[[147 135 143 123]
 [104 142 130 155]
 [122 128 110 144]]
:
[[147 135]
 [104 142]
 [122 128]]

[[154 108 107 154]
 [155 118  99 154]
 [145  99 116 145]
 [137 108 110 138]
 [130 100 116 130]]
:
[[154 108]
 [155 118]
 [145  99]]

[[144 145 136]
 [142 142 149]
 [107 107 111]]
:
[[144 145]
 [142 142]
 [107 107]]

[[119 150 150 120]
 [119 135 135 114]
 [110 150 151 115]
 [109 143 144 111]
 [114 139 139 112]]
:
[[119 150]
 [119 135]
 [110 150]]

[[135 131]
 [137 132]
 [146 103]
 [119 125]]
:
[[135 131]
 [137 132]
 [146 103]]

[[148 129 137]
 [153 130 138]
 [123 122 134]]
:
[[148 129]
 [153 130]
 [123 122]]

[[141 105 137 119 139]
 [137 112 127 119 144]
 [132 119 131 123 130]]
:
[[141 105]
 [137 112]
 [132 119]]

[[109 103 158]
 [110 105 156]
 [110 105 156]
 [109 104 157]]
:
[[109 103]
 [110 105]
 [110 105]]
---
[[108 109 107 106 151]
 [107 107 107 110 105]]
:
[[108 109]
 [107 107]]

[[127 149 123 128]
 [127 148 127 127]
 [125 149 119 130]
 [129 146 121 132]
 [124 147 116 132]]
:
[[127 149]
 [127 148]]

[[113 108 152 121 141]
 [114 111 149 124 139]
 [129 128 127 142 116]
 [114 111 148 125 138]
 [114 110 150 124 139]]
:
[[113 108]
 [114 111]]

[[154 118 122 149]
 [119 125 143 100]]
:
[[154 118]
 [119 125]]

[[133 134 134 133]
 [154 153 153 153]]
:
[[133 134]
 [154 153]]

[[102 131]
 [150 127]
 [151 145]]
:
[[102 131]
 [150 127]]

[[150 107 101]
 [110 146 148]
 [127 130 128]
 [150 107 102]
 [150 107 101]]
:
[[150 107]
 [110 146]]
---
[[131 125 124 151 123 133 124 139 135]
 [135 130 131 147 120 140 123 139 128]
 [128 122 121 150 125 129 125 138 137]
 [120 118 118 135 130 111 125 138 133]]
:
[[135 130 131 147 120 140 123 139 128]
 [131 125 124 151 123 133 124 139 135]
 [128 122 121 150 125 129 125 138 137]
 [120 118 118 135 130 111 125 138 133]]

[[118 134 138 115 119 114 136 133]
 [124 125 117 148 119 120 131 130]
 [134 125 129 122 139 142 146 136]
 [108 150 132 117 123 119 129 132]
 [128 118 121 135 123 113 130 123]
 [137 127 136 119 138 140 153 145]]
:
[[118 134 138 115 119 114 136 133]
 [137 127 136 119 138 140 153 145]
 [108 150 132 117 123 119 129 132]
 [134 125 129 122 139 142 146 136]
 [128 118 121 135 123 113 130 123]
 [124 125 117 148 119 120 131 130]]

[[132 131 136 117 148 135 122 136 149 142]
 [133 124 148 148 110 128 123 141 118 122]
 [113 138 149 118 138 110 132 142 121 112]
 [148 143 140 109 139 117 114 130 145 115]
 [112 139 121 122 123 107 115 125 122 142]]
:
[[113 138 149 118 138 110 132 142 121 112]
 [133 124 148 148 110 128 123 141 118 122]
 [148 143 140 109 139 117 114 130 145 115]
 [132 131 136 117 148 135 122 136 149 142]
 [112 139 121 122 123 107 115 125 122 142]]

[[123 103 105 133 126 130 128]
 [117 122 142 128 126 126 130]
 [133 131 136 125 131 129 129]
 [131 120 135 129 129 127 130]]
:
[[117 122 142 128 126 126 130]
 [133 131 136 125 131 129 129]
 [131 120 135 129 129 127 130]
 [123 103 105 133 126 130 128]]

[[123 135 131 126 132 114 125 125 116 126 126 113 125 126 137]
 [119 133 127 125 124 124 121 131 116 127 123 106 125 123 143]
 [121 132 121 123 129 115 123 127 120 126 122 116 125 127 135]
 [124 136 130 130 139 110 125 122 118 130 126 119 124 130 133]
 [127 133 120 122 138 104 128 119 121 126 122 129 123 133 131]]
:
[[123 135 131 126 132 114 125 125 116 126 126 113 125 126 137]
 [124 136 130 130 139 110 125 122 118 130 126 119 124 130 133]
 [119 133 127 125 124 124 121 131 116 127 123 106 125 123 143]
 [121 132 121 123 129 115 123 127 120 126 122 116 125 127 135]
 [127 133 120 122 138 104 128 119 121 126 122 129 123 133 131]]

[[133 101 119 144 130 121 112]
 [138 110 109 132 120 105 121]
 [131 111 148 131 125 107 145]
 [134 135 125 129 128 111 130]
 [147 118 136 127 125 123 128]]
:
[[131 111 148 131 125 107 145]
 [147 118 136 127 125 123 128]
 [134 135 125 129 128 111 130]
 [133 101 119 144 130 121 112]
 [138 110 109 132 120 105 121]]

[[123 114 134 142 145 133 133 119 120]
 [122 124 129 120 130 123 123 124 133]
 [150 135 136 113 117 124 130 134 129]
 [116 114 127 123 130 120 137 116 143]]
:
[[150 135 136 113 117 124 130 134 129]
 [123 114 134 142 145 133 133 119 120]
 [122 124 129 120 130 123 123 124 133]
 [116 114 127 123 130 120 137 116 143]]
---
[[143 130 148]
 [140 133 138]
 [131 141 127]
 [147 126 155]]
:
[143 133 127]

[[111 116 146]
 [147 129 146]
 [137 152 123]
 [124 113 111]
 [125 131 149]]
:
[111 129 123]

[[130 158 133 130 131]
 [129 156 134 133 129]
 [138 154 131 130 127]]
:
[130 156 131]

[[127 133 119 133 137]
 [151 152 110 112 156]]
:
[127 152]

[[127 129 152 129 113]
 [118 139 142 138 138]
 [121 149 131 150 152]
 [120 135 146 134 138]]
:
[127 139 131 134]

[[150 129 149]
 [130 152 130]
 [150 129 151]]
:
[150 152 151]

[[152 117 150 139]
 [116 151 117 104]
 [117 152 118 103]
 [152 117 150 140]
 [139 124 137 133]]
:
[152 151 118 140]

[[143 136 141 135]
 [135 146 134 145]
 [148 152 145 150]
 [127 130 128 129]
 [125 123 127 122]]
:
[143 146 145 129]

[[137 123]
 [ 99 150]
 [119 104]
 [123 139]]
:
[137 150]
